One turn moves each row of this set onto another row. After a few examples, where does it send each row asked below?
K335: [-30.5  17.7 -18.6  -7.3   6.9   3.4  -3.6  52.8   4.0  -6.6 -20.6  10.4
   9.8 -18.3 -48.6 -19.0]
K705: [-44.1   9.0 -25.6 -10.0   8.9  -9.8  -4.9  46.6 -29.8  -2.3   1.0  15.3
  29.5 -18.5 -52.6  -6.3]
K52: [-44.7 -37.3  16.4  17.9   2.9  16.7  -9.4  28.3  16.1  -6.6   1.3  28.5
  -0.7 -23.7 -27.2  12.1]
K663: [-31.1   9.0 -25.8  -4.3  -7.1 -10.2  -1.5  49.2 -20.2  -3.8  -4.6   6.2
  34.9 -18.8 -59.7 -11.1]
K536: [-37.4 -14.4  -3.2   7.2 -20.1  24.5   7.2  12.7   6.7   5.3  27.5  11.2
  -5.5 -35.3 -25.5  27.5]
K549: [-39.7 -23.6  15.4  24.0  -4.7  12.1 -24.2  15.8  25.6  -5.2   0.4  25.2
   0.6 -27.2 -32.5  -3.6]
K806: [-34.9 -18.2   1.5  12.7 -15.2  12.9   5.4  17.3  -7.0  -4.1  20.7  24.6
  10.4 -29.2  -8.0  33.3]
K976: [-36.6 -10.8  -7.5  36.6   5.4  22.4   6.4  20.3 -12.4   4.9  26.5  27.6
  28.7 -29.4 -20.7  -6.5]
K779: [-33.6 -11.8  -3.8  17.0 -11.3  15.6  -9.8  19.6   5.2  25.7  29.8  17.6
  29.3 -29.3 -20.3 -23.9]
K61: [-37.0  -5.6  -1.0  36.6  -7.6  20.0  -8.1  24.4 -12.5   7.8  18.9  20.5
  24.2 -26.9  -9.3 -14.6]
K235: [-22.0   1.7 -30.7 -24.2  -9.5  -5.9  -7.9  38.1  -3.2 -14.5  -9.7  15.3
  12.8 -22.4 -64.1  13.1]
K285: [-26.8  10.0 -11.8 -11.1  -2.5  -6.2  -0.6  44.5   5.1  -8.7 -26.5  10.0
  18.6 -20.1 -63.1 -10.4]
K280: [-30.5  12.2 -22.9 -25.0  -4.7 -17.1 -11.5  24.5  -9.6 -12.0  -5.2  21.4
  14.2 -24.2 -56.8  19.3]
K528: [-36.1 -23.0  10.3  26.9  11.6  21.0  -6.8  13.8  25.1  -5.4   3.5  34.3
   5.0 -28.9 -39.9  -1.4]
K889: [-43.0   9.7 -33.4  -8.4  -4.9 -12.4  -3.1  51.5 -22.4  -7.9  10.5   1.9
  26.5 -20.9 -50.3  -1.4]
K770: [-44.7 -29.8   7.7  19.0  -0.8  33.3  -5.4  29.4  20.7   7.0  11.7  16.8
 -10.3 -27.5 -40.7  -4.0]
K853: [-34.6  -0.3 -32.2 -16.4  -2.1  -4.9   4.3  52.7 -21.9  -6.6  -0.9   5.3
  26.0 -19.6 -57.2   0.9]
K77: [-31.2 -23.5  -6.0  34.7  -2.0  24.5 -14.7  31.8 -13.4   2.5  18.5  36.9
  18.1 -21.4 -16.6  -4.0]
K426: [-44.0 -20.6   1.0  14.1  -6.6   5.4   8.8   3.4   5.7  -7.9  29.1  20.6
  13.8 -37.1 -30.3  32.5]
K325: [-38.6 -24.2  11.6   4.8  -7.4  10.4 -14.9  14.3  34.5  16.4  13.8  17.8
  10.9 -30.2 -33.9 -13.4]
K128: [-39.9 -15.4   2.2  -2.3 -22.1   1.7  -1.3   7.3  14.6  16.8  33.6   8.9
  20.5 -37.0 -21.1   9.6]
K812: [-33.3 -16.3 -16.3  29.2 -12.2  33.9  -8.2  26.7 -10.6  13.4  34.7  20.6
   9.2 -28.2 -29.2  -4.7]
K625: [-50.4 -18.0   7.3  12.2 -20.6  -1.3  -2.6   9.7   0.1  -5.4  26.3   9.0
  14.1 -34.5 -17.9  27.5]
K809: [-27.2  11.6 -25.5 -21.0 -11.5 -13.4 -14.8  32.8   8.3 -17.8  -6.5  12.5
   5.3 -25.2 -58.2  15.7]
K630: [-24.5  10.3 -23.0 -18.1 -18.0 -17.7  -2.3  32.9  -5.2 -12.5  -8.1   7.5
  23.5 -24.7 -62.2  14.2]
K992: [-33.0  14.8  -9.9 -16.9  14.4  -1.3  -3.2  40.8  -0.8  -5.9 -26.7  22.2
  10.2 -18.9 -52.6  -8.4]
K659: [-22.2   9.1 -24.0 -16.4   3.1   6.7   3.5  50.2  -3.8  -6.8 -24.2  13.7
  14.4 -19.1 -54.3  -8.9]

K77 goes to K52
K235 goes to K853
Where do these go?
K280 goes to K705
K426 goes to K976
K889 goes to K335
K770 goes to K536
K779 goes to K325
K630 goes to K663
K625 goes to K61

